Named turns come first, each shown by rows before and after it. Which turns, in which order, take the first row of each pair that follows to the second? Write the first one first, as in the answered first pair.
K (before -> after):
-23  47  10  29 -38  -3 -17  -6 -28  30 -15 -20 -29 -18 -40 -37  11  28 -35   9  14   8  -8  -5 -19   2 -11  -9 -> -21  36  26  -9  32  38  13 -10  -8  34  -2 -16  -8   1 -49 -25   4  22  -4 -10   6 -16 -52  22 -25 -19   4   9
 -6  11   7  -5 -15 -11  -3 -21  -2   0 -16  -7  -9  -6  -6 -11  12   8 -13   8 -23  18   4  -7   4  -4  19 -12 ->  -9  16  17 -15   6   0   2 -15  -3  -2 -13 -11 -17  -6 -14 -11  18   6  -3   3 -29   7  -2  -3  -2 -10   7  -4
 -1   2  19 -15  39   5   2 -13  -4  -7  14   1  15  17  -4  10  -7  -2  17  -2  11 -29 -28  10  -6   0  17  -1 ->   3  -9  -7  13 -15 -25 -20 -22  -9  -2   5  12  24  11  14   4 -12  -4 -12  14  17  -2 -10  -9   9  11  30 -20
A (before -> after):
 -6  17  -4 -15  20  13   8   5   0   5   9 -16 -28 -13 -33  -5  14   2   3 -15 -16 -12   4  -1 -11   8 -23  29 ->  -4  19  -2 -16  23  14   9   6   1   6   7 -14 -27 -13 -32  -4  16  -2   4 -13 -17 -11   2  -1 -12   9 -21  30
 11   3 -23 -53  34  24  34 -46  33  42  45 -28  33 -12 -15 -12 -14 -10 -31  34  -6  11   0  13 -16 -29  11  53 ->  15  10 -39 -45   9  11  30 -50  34  45  43 -27  32 -18 -26 -13 -11 -13 -43  33 -17  26  13   0 -12 -16   5  52
 42  -3  16   4  20  21   5  28  36  31  -1 -26 -20   0  24 -21  13   0  36 -17 -28  -7  16 -46   5 -11 -32  23 ->  42  -5  19  -9  39  27  11  22  40  31   6 -23 -10  10  22 -14   9  -4  40 -21 -27 -14   4 -36   1 -17 -24  24
 -6  22   1  14  -3 -23   0 -10 -16 -12 -16  23  20 -17 -27  12   5  18  14   9  -7  14 -11 -25 -27  25  19  -9 -> -11  18  10  23 -15 -24  -2  -5 -17 -12 -18  16  11 -23 -21   4   9  20  15  12  -3  16   1 -24 -26  21  10  -6
V (before -> after):
 -6  -2 -20  -6 -11  17  17 -21   7  21  24  33   6 -12 -16  -6   0 -16   5   5   0 -12 -20  14  -5   9  -9 -20 ->  -9   0 -24  -1 -14   9   6 -27  -3  12  22  37   5 -10  -7  -1  -4 -11   2  14   7 -10 -19  10  -5  15  -3 -32
-18  14 -22   4   5 -49 -10 -16 -36 -32  12 -11 -21  11  -9  -5   0  -6 -32 -10   6 -21  20 -14  10  42   2   1 -> -18  13 -12  12  -3 -44  -1  -6 -30 -23   7 -24 -36  -3 -14 -23   8  -6 -23 -14   4 -21  33 -16   9  37 -17  18
 -3  12  -3 -22  36  14   0 -14 -25  -4   3  25   5  22  -9  32 -28   3  22 -31 -11 -34 -34  18 -16  25   8  -7 -> -14  21   5  -8  20  -1 -21 -15 -45 -18  -3  22  -5  20   6  38 -27  14  11 -12   6 -38 -18  13 -14  28  10 -27
M (before -> after):
-20   5   6 -12  17  -1 -10   3  -4 -13  19   5  16   1  17  10  -9  -5   9  20  15 -10  -9  20 -10  -5   8  -8 -> -20   4   4 -11  18   2  -6   2  -3  -8  17   5  18   3  16  12 -10  -4  10  18  11  -9 -13  21  -9  -7  11  -5
 -7  30 -13 -47  20  31  30   1  26  41  31 -34   4   8 -53  -1  10  -5  14 -40 -41 -26 -17   0 -17  27 -35  61 -> -19  58 -38 -39 -10  -4   0 -12  -9  14  27 -26  -7   8 -60  20   7  -2 -24 -24 -38 -23  -4 -18 -24  61 -34  37
 -4  -1 -11   6 -47 -28 -24 -35 -24  -2   2  -1  -5   7  24 -18 -23 -20 -19  41  31  49  10 -57  16  -7  27   2 ->   2 -19  24  11 -32  -5 -13 -20  -4   4  -6 -17 -17  -2  41 -44 -14 -15  13  43  42  45  19 -44  18 -38  14  17
  7 -15   3  21   4  10   3  17 -10  20  -1   1 -14   3  -8 -22   7 -24 -18 -13 -17   7 -27  -4 -16   0 -21   8 ->   6 -10 -10  18   1   5  -2  14 -16  16   1   2 -15   4 -12 -18   5 -25 -28 -15 -17   9 -28 -10 -17   9 -20   2

(two turns a pair)
-18  19  -3  -6  -5  -8 -12 -13 -23 -18   2   3 -12   2   3  10  -5   5 -20   5   6  -9  13 -13 -18  17  -5 -19 -> -14   1  26 -18  23  17   1  -5  -6 -13   1   0 -14   6  15   1   0   8   9   0  12 -21   3   6 -16 -11  -3  -6 -> M, A
  8  32 -19 -16  -8 -17 -32 -23 -31 -19  13  15  12   2  -2   5 -23  14 -29   1   8  -2   4 -26   1  19  -1 -22 ->   1  25  11   0 -16 -14 -38 -11 -31 -25   6   2  -8 -11  18 -14 -11  24 -17  11  21  -8  25 -27   7   6 -17 -20 -> A, A
 14 -15  24 -17  17  26  34 -17  19  -9   7 -14   7  32  15  31  23  17 -16 -37   5  -6 -35   8 -14  -5 -35  33 ->  16  -1 -17  -5 -25  -6  14 -31  -1 -16   6   0  21  38  13  46   9  13 -52 -29   4  14 -29  -8 -11  27 -20  11 -> M, K
-23  23 -17 -25  11 -13 -27 -20 -28 -22   6  -7   0  11 -34  47 -13   1 -14   2 -20  -8   2   8 -11  13  22 -10 -> -30  18  23 -21  23  -3 -32  -8 -34 -34   0 -18 -22   7 -12  34  -5  12   8  17   2 -20  13  16 -11  -9   8 -12 -> M, A
-14  23  26  -8  16  -6  -9   2 -28 -32  -7   8  -8  -6 -24  30   5   3  -5   9   4 -33  -3   8 -32  11  30 -33 ->  -8  17  11 -11  17  -7  -6  -5 -21 -26  -3  18  10  -2 -25  33  -1  -4 -10   6  -2 -24 -14   6 -31  15  41 -34 -> A, K
  3 -23  40   0  25  32   1  14  17  -6   2 -14 -13  -6  39 -25  10  12  35  19  32 -16  -2  17  15 -44   0  11 ->   2 -17  19 -24  45  25  -4  -8   3 -20  17   6  14  18  36   9  -9   5  22  18  29 -23 -31  18   8 -29  35 -10 -> A, V
 17 -16  38 -15  17   1  31 -27  25  41 -37  11  14 -13 -19 -12 -31 -39  29 -38 -32  18   0  11 -19   5 -41   3 ->  -2  11  11 -15  -2 -41 -11 -48 -24   2 -31  33  23   1  -8  30 -46 -34 -14 -13 -15  19   2  -5 -22  43 -15 -38 -> V, M
 13 -22  -7   8 -13  24  24   0  74  39   1  35  31 -11 -17 -14 -30   6  12 -20 -16  -8 -25  16  -1 -29   5  19 ->  13 -13 -26  29 -58  -5   9   1  62  38  -5  31  23 -23 -24 -20 -28   8 -12 -13 -17   9   2  -3   1  -5  -9  10 -> K, V
  7  14 -45  -4  23 -34  60 -13   9 -15  -2   1  19   3 -10 -31 -44 -10  -2 -18   3 -51 -11  10  -6  34   3  37 ->   8  17 -45  19 -15 -49  49  -4   6 -12 -14 -13  -2 -13  -5 -49 -32  -3  -9 -11   4 -43  20  -3  -2  39 -14  36 -> A, A
-12 -16 -32  29 -53 -13 -11  -2  24 -12 -13  21   6  -3 -12 -17  -8  -1   0 -12 -18  38  23 -38  28   7 -18   6 -> -17 -30  20  33 -28   8 -10  14  25 -18 -14   6 -15  -7  19 -30   4  11  31   3   5  18  31 -20  29 -24 -26   7 -> M, A
 -1  21  -7 -16  15   2  21   1   1 -17   5  29  39   1  -7  26   7  -2 -20 -28  -9 -25 -17   1  -5   1  12  15 ->  -5  29 -19   0 -18 -19   2  -4  -8 -24  -1  28  29  -9  -6  20   9   0 -42 -20  -5 -14   5 -12  -3  13   7   3 -> A, V
 12 -39  38  11   7  59  58  44  46  34 -31 -23   8  -7 -10 -26  23 -18  47 -41 -16  -6  15  10  -7 -33 -31  34 ->  18 -29   1 -15  21  61  67  26  47  40 -17  -3  38  12 -34   3  10 -29  34 -56 -37  -4 -20  13 -15 -15 -10  30 -> A, A
  6 -38 -20  23 -59 -43 -38   7 -11  11  14  20  29  14  -3  -8 -24  20   8  -8 -15  48  15  -6 -17   6  83 -43 ->  -5 -13  42 -39  52  21   8  28  -6   5  43 -11  -5  23 -45   3 -10  16  68 -37 -32  -9 -19  26 -44 -19  44   3 -> K, K
 15 -26 -18  15 -11   5  -8 -20  23  21 -17  28  36   8  31   0  -8   5  -4  12   6  13 -17  13   4 -15  37 -18 ->   7 -22   1  35 -37  -5 -18  -3  12  11 -28  13   6  -7  44 -16   7  15  -3  26  18  13  17   5   5 -14  12 -16 -> V, V
-11 -26  44 -28  16  -9   6   4  -1  -2  -1 -10 -23  -3 -11   8 -11  10   2  30  24 -26  -8  16  17   1   3 -10 ->  -7 -39  39 -12  -6 -15   0   3   3   4 -11  -7 -19  -6   4  -1 -12  14  -2  37  29 -15  -1   8  27  -1  14 -17 -> K, V
-16   3 -48   5  12 -15 -21  -6 -16 -13  -6 -38   5 -17 -14  33  29   0  -1  19   3 -26  20 -12  -7   1 -29  -9 ->  -6 -14 -47 -14  46   8   4  -8   7   6   1 -28  29  -3 -14  34  20  -6  18   3  -6 -30  -7   7  -7 -21 -17   0 -> V, K
-16  60 -50  -2  -7 -31 -22 -15 -18   9  -6  10   8   3 -53  22 -35   1 -30   1 -19   7 -11 -15 -27  53   5 -12 -> -34  73  15   2  15 -21 -32   7 -36 -16  -8 -22 -41  -7 -40   9 -12  17   2  19   1 -28  13 -10 -34  34 -33  -7 -> K, M
-27  24  28  -1  30  -8 -39  10 -26 -36   0   6   1  27  37  21   7  14   6  13  21 -24 -34   9  -1   3  19  -6 -> -13  16   2 -16  42   3 -15   3  -5 -16   8  16  27  34  18  27  -6  -2   6  -5   5 -20 -58  17  -2   7  31   5 -> M, A
 25  -7  -8  -2 -20  33  25  13   0  29  14 -23 -34  -1  -2 -21  14  15  13 -17 -15 -22   3  10 -26 -31  -7   6 ->  19  19 -46  -2 -43   5   8   0 -28  13  21 -10 -26   5 -18   4   6  12 -22 -12 -22 -10   4  -4 -34   8   1 -11 -> M, M
 22 -19  54  47  21  39   1  17  65  -2   3 -21  -7  -4  24 -16  -4  16   8 -12  29   6  -2  40   1 -61  35 -18 ->  26 -19  36  35  31  37  -4   3  58  -7  13  -7  15  10  26   0 -16  12   2 -15  28   8 -20  45   2 -56  59 -29 -> V, V
 -1 -14   3   0  17  16  18   3  14  20  -5   6  12   9   2 -13   0 -11  24   5   2 -12  -3  11  10 -18  -1   9 ->  -7  -6 -18  23 -25 -17 -10  -5  -5  12 -13  12   8   4   9 -10  -3  -7  -3  23  10   3  16  -7  13  -1   3 -11 -> V, K
 -9  39 -15  -7 -10 -17  -1  -9 -26 -11   8 -10 -15 -10 -33  10  20   1 -32  -3  -8 -11  24 -22 -11  27 -32   3 -> -11  18  39 -13  29  13   8   8 -12 -14   6 -27 -28  -9  -7  -8  31  11  12   2  12 -33  21  -2  -8 -15 -37  12 -> M, A
-19 -18   6 -21  22 -21  -7 -11  -8 -23   2  40  27  14  34   7 -18 -17  -8  33  23  47   4 -16   0  23  49 -17 -> -29 -15  37  -7  19 -22 -12   4 -12 -30  -3  20   2   5  49  -9  -6  -8   4  44  35  37  26 -15   3  11  30 -18 -> V, A
 37 -28   1 -33  35  38 -10   4  40  19   5   8   5  30 -40 -26 -12  -4  -1 -16 -33  -5 -12   8 -17  16 -19  24 ->  40 -19 -16 -17  -4  18 -18   4  36  22  -1   2  -4  14 -51 -31  -7  -5 -20 -18 -38  13   9  -6 -17  33 -33  22 -> A, A
  5 -30  30 -20  44  49  28  10  32  24  -6   8  12   6   7  -4 -15 -14  44 -11 -11  -9 -37  26   4 -42  19  12 -> -25  30 -16  -6 -19 -29 -38 -16 -50 -31  -6  23  -8   3  -2  46 -22  -7 -33  28  -2   2  -4 -18  -5  36  21 -38 -> M, M
 -3   3   1 -13  22  10  -1 -11  -5  -9  -6   3  -9  14   0   6   5  -5  -2  -5  -2  -8 -13  17   3  -3   0  15 ->  -6  10 -12  -7   9  -1  -5 -15 -12  -8  -5   8  -6  14  -8  11   3  -7 -15  -4  -4   0 -11  11   0  11  -1  11 -> M, A
